One turn sends every row of this set to another row. A few are shown first. Where does it send the rows asked after them?
Gadun: [-12,75,35,4,-100,-181,39,75,40,-15,-77,-90,-270,-207,-1,-157,8,61,175,-209,-255,93,55]
dak: [-158,71,-8,229,224,89,-22,6,-8,124,-172,-28,-46,-33,-58,-159,58,-5,76,33,-291,30,-23]
fom: [44,26,-32,-160,-109,-217,-12,-10,-23,38,-73,-166,-40,-20,-117,-34,-241,-88,46,-55,6,-104,30]
sur: [-132,-55,-41,-48,12,-154,-4,53,-81,-256,36,-7,-184,-42,127,-48,-61,-29,55,-107,-328,12,23]
Saf: [196,-81,-42,97,-177,169,-61,-16,14,3,-238,122,91,19,49,-37,-144,-36,145,-25,-204,104,115]
tosan: [-186,74,-88,163,109,-18,-28,-66,-14,79,-287,-68,-157,-115,64,3,24,115,1,-39,157,-74,61]
peve: [53,-190,-170,135,77,48,-191,-3,-224,44,-171,-44,-44,-141,-32,39,-68,-111,-48,110,-202,247,-31]
merab: [160,130,-29,140,129,182,-50,91,175,40,-114,56,-58,-141,-48,9,-18,131,117,-49,-46,-38,70]
vul: [32,8,-9,10,-82,218,14,-45,-106,37,-217,121,57,-195,148,23,37,-12,-111,-35,-37,92,54]
vigad: [229,-19,-195,90,-201,-164,-84,53,59,-152,-32,-1,-141,-60,-89,-44,-161,-115,-28,1,-131,-1,84]
Kiro: [5,61,-173,95,179,-6,21,-45,-30,-110,-237,-14,-57,51,-50,88,-144,-60,-31,69,-128,-269,-2]
Sis: [122,-59,-273,-67,-11,112,-119,-236,-254,-82,-103,-81,-27,24,-136,-69,-127,-40,43,-101,-132,78,65]
Kab: [67,-183,2,36,199,-128,127,6,-217,-4,-160,-74,117,64,33,-123,-140,-90,-103,-25,-74,74,89]
rep: [58,-145,-220,-67,113,263,29,43,-62,59,-80,-112,-13,-37,-19,-115,-198,79,56,-121,50,77,0]
fada: [54,-29,-110,90,-1,-120,-32,35,-23,-66,-266,-15,-306,-188,22,111,-41,195,-56,-143,39,-58,-34]
Vazot: [-8,126,-113,60,109,37,-262,-83,5,145,-101,47,-21,-46,-97,74,-225,89,-119,57,-76,-74,19]
zamim: [75,-95,-102,196,316,-175,61,14,-148,-91,-239,-118,-202,48,-21,-117,-70,-22,32,-80,-98,82,-73]
Tel: [2,57,115,-40,-37,121,-91,63,-7,154,-78,-19,8,-76,-30,-119,-65,237,187,34,-30,135,-44]
muran: [-96,53,18,179,-54,138,-116,-101,-35,13,-298,14,-81,72,-126,51,123,73,-3,64,8,144,97]
bek: [-148,96,135,38,189,134,-149,-88,12,-69,-193,-14,-199,-127,114,65,-35,42,118,-92,-277,20,53]
Guvi: [65,69,-197,99,30,18,-111,-25,24,-65,49,109,-171,-11,75,-113,-237,-146,21,-197,-170,19,22]
Gabo: [-117,75,-77,167,30,19,-99,-171,92,62,-61,21,-91,-45,145,-8,-52,-85,49,55,-257,142,202]
Suzo: [15,-162,149,100,60,21,14,95,-3,-234,-138,84,-221,3,8,-77,-109,198,218,-56,-49,115,-29]
sulob: [76,-86,138,-25,-114,93,-215,-30,60,-134,-161,-91,-70,-136,60,-24,-85,78,-48,-89,13,44,222]
Nekas: [103,-19,-98,-25,54,167,0,36,-188,60,-123,-160,11,-71,-153,-98,0,-156,148,2,-140,165,-161]
sezi: [-125,-92,-134,-115,13,6,-79,-14,-44,78,-85,25,103,-66,-9,20,-184,-59,-21,62,-282,-107,-103]
pifiz: [-3,-174,-178,-8,79,-112,-9,-58,-218,-98,-94,-191,-271,-65,-122,-39,27,123,142,51,7,110,57]
mupa: [160,-173,-115,36,51,-217,-11,-50,-232,47,-116,-72,-141,-12,86,42,-126,-14,190,-67,-152,235,-43]
goro: [-157,71,-55,-83,100,16,76,-126,-47,10,-333,-193,-149,-33,-188,-62,-43,101,87,-41,52,56,-99]
fud: [-19,-86,14,70,81,-96,-98,-185,-236,-86,-287,-3,-4,-140,38,-158,61,-66,-45,-154,-219,171,139]
bafu: [133,21,-104,130,137,109,55,-64,-244,59,-151,140,75,-89,183,56,-171,75,102,-87,-134,11,85]
Napi: [-2,13,-15,111,102,-221,-52,-3,-45,105,-219,-56,26,-76,-107,-58,-89,30,73,36,-441,48,74]
foza: [-39,-89,169,35,-83,-39,-34,127,16,-83,-48,-115,-59,-14,74,-111,-49,-190,191,-68,-250,176,5]
tiz: [-56,63,-40,-113,-5,95,-193,56,-9,-203,-174,-158,-97,40,-202,-38,-168,4,93,63,25,-3,-76]
mifa: [-129,-131,-48,45,8,-58,-225,-29,-78,54,-8,-94,-137,31,-13,45,-121,-202,231,-37,-233,18,93]
Razo: [179,13,88,-83,-156,72,-33,-7,79,-34,-47,-164,-135,-179,-73,37,-25,97,113,33,-45,208,39]
kagi: [58,-141,-247,0,-19,149,-14,-98,-68,-155,-255,76,-124,22,99,29,-97,-74,234,-51,-250,184,80]
tol: [36,48,-228,38,86,-163,148,-42,44,4,28,-179,-59,-176,-74,-48,-160,-127,12,-31,-171,74,110]
Zupu: [9,31,5,196,-113,-217,-35,83,-8,95,-212,-146,-284,-43,-57,-85,-111,76,56,25,-10,117,-51]
rafum: [63,-20,-215,61,-7,-31,161,-47,-227,-105,-40,128,-58,-22,63,-188,119,23,109,-77,-125,-2,165]
dibaz: [54,-130,-68,-24,-147,28,-75,-17,33,-96,-232,-31,-87,-121,-55,11,-185,262,-2,-52,-43,-204,102]
guvaz: [79,236,16,-38,121,-64,114,-52,-130,-96,-119,23,-41,-112,34,-1,-88,-166,-58,-11,-258,-114,50]
nasi: [180,-65,-58,3,-5,48,12,7,-42,-101,-168,-195,-194,-253,-103,-191,41,-52,51,-24,94,-17,77]
puza: [131,-52,-99,-30,-27,59,-14,158,-19,99,-387,-65,18,15,15,20,-151,104,-33,-22,-27,-85,-112]
nad: [-39,-80,249,37,-55,30,-20,-15,43,-55,-306,-33,-120,-79,-1,-76,84,-14,-42,-145,-152,-150,32]
Kuv: [-122,29,132,-73,135,9,-56,47,4,-34,-184,-47,-105,-33,-12,-115,-14,171,23,-102,-36,244,-197]
Sop: [67,-91,-11,222,-54,-121,-99,-98,-175,-179,-239,138,-138,-2,78,-30,55,-33,18,-23,-75,-95,211]
tubos: [4,-113,35,72,-11,-177,48,-90,-43,-131,-364,77,-145,-26,95,1,-17,185,-9,29,-159,216,116]

fom -> pifiz
tol -> mupa
Sop -> dak
And these:
nasi -> Zupu
goro -> Razo
Napi -> kagi

